In the rows, 128 means zero.
Rotation paths and how fast each direction turns (deg/step):
Each turn is a multiple of 5 degrees from 10 to 175, or 0.
Each row of a path follows its step; steps can be skipped.
path 1
step 0: [132 132 116 128 127 122 137 128 136 136 127 127 138 123 135 133 131 129
 120 138 133 124 136 136 142 123 123 139 134 123 129 137 116 119 128 126
 128 127 129 129 127 131 131 129 125 116 128 142 125 139 129 137 122 140
 118 136 128 127 122]
step 1: [143 126 121 115 118 129 126 129 139 138 120 132 131 122 125 139 136 127
 129 119 137 118 135 137 150 134 129 129 135 131 125 129 133 127 125 127
 125 128 133 131 121 124 128 127 135 129 132 138 128 133 125 137 121 131
 123 130 125 132 126]
step 3: [129 130 118 120 130 132 124 126 148 135 125 125 133 122 136 125 129 127
 119 123 135 123 138 141 135 140 128 140 128 124 129 130 133 125 115 125
 129 134 132 122 117 139 132 129 134 132 136 122 132 125 120 126 134 124
 125 122 131 133 129]
step 8: [137 127 118 127 126 125 132 138 129 137 121 127 134 141 133 136 131 132
 125 127 132 121 124 133 138 127 131 136 129 134 126 124 141 126 133 119
 106 134 130 127 116 133 124 130 116 130 128 130 122 125 130 117 129 123
 132 135 122 124 126]
step 9: [141 132 115 129 125 124 111 135 138 129 128 135 133 135 123 121 122 132
 121 132 128 127 126 122 132 131 121 129 122 129 122 131 127 118 139 126
 113 132 131 126 113 140 123 127 125 125 128 130 133 131 129 124 121 121
 132 128 115 135 126]
step 13: [124 131 132 138 126 131 130 134 133 139 119 121 133 133 125 118 127 116
 124 127 127 130 129 130 133 141 124 133 122 136 134 129 132 108 133 129
 125 132 123 121 125 138 122 127 134 116 127 120 119 131 121 125 131 130
 132 136 130 144 125]
step 15: [135 124 120 131 120 124 138 135 130 142 132 123 137 132 131 131 126 128
 132 137 136 128 135 132 141 124 120 130 131 132 135 135 125 114 129 126
 119 130 124 123 124 125 125 126 126 115 122 128 123 140 131 133 126 143
 129 140 135 131 122]
step 16: [140 131 119 126 123 130 131 139 135 135 126 130 132 122 121 137 132 125
 127 127 141 124 133 124 148 135 131 123 131 131 127 128 119 123 141 128
 130 124 135 131 123 128 128 130 130 118 132 136 122 136 121 142 117 128
 126 132 124 137 125]
[127 127 128 129 127 129 132 131 130 129 127 126 131 127 132 128 129 125
 129 125 127 125 125 130 129 129 129 130 126 130 129 130 130 127 129 125
 130 128 129 126 127 128 127 130 128 130 127 127 126 127 127 129 128 128
 127 128 130 125 129] | 145
[126 130 130 129 129 128 128 125 129 127 125 126 127 129 129 129 131 126
 128 128 126 127 130 129 129 132 130 127 129 129 129 127 132 128 127 126
 124 129 130 128 130 128 130 127 129 127 128 127 124 125 127 127 127 126
 127 126 126 130 127] | 70
[125 130 128 131 129 127 127 129 131 126 129 127 130 127 128 127 127 128
 124 130 128 128 129 125 127 129 130 127 128 128 127 130 126 128 131 127
 130 127 130 129 130 130 130 129 126 129 130 131 129 129 130 130 124 128
 127 127 126 126 129] | 155
[128 129 126 129 129 127 127 126 127 126 128 129 128 129 130 128 126 129
 129 126 130 125 127 132 128 126 129 128 126 131 125 128 128 130 129 127
 127 127 129 129 129 131 130 129 129 130 128 127 132 129 130 124 129 128
 126 127 128 130 126] | 20
[133 128 123 130 128 128 130 127 127 129 126 129 127 127 131 131 130 131
 128 128 125 126 127 125 129 128 127 128 125 128 126 128 129 129 129 129
 126 128 128 128 127 127 131 127 126 126 127 128 127 130 127 129 124 129
 127 128 127 126 129] | 45
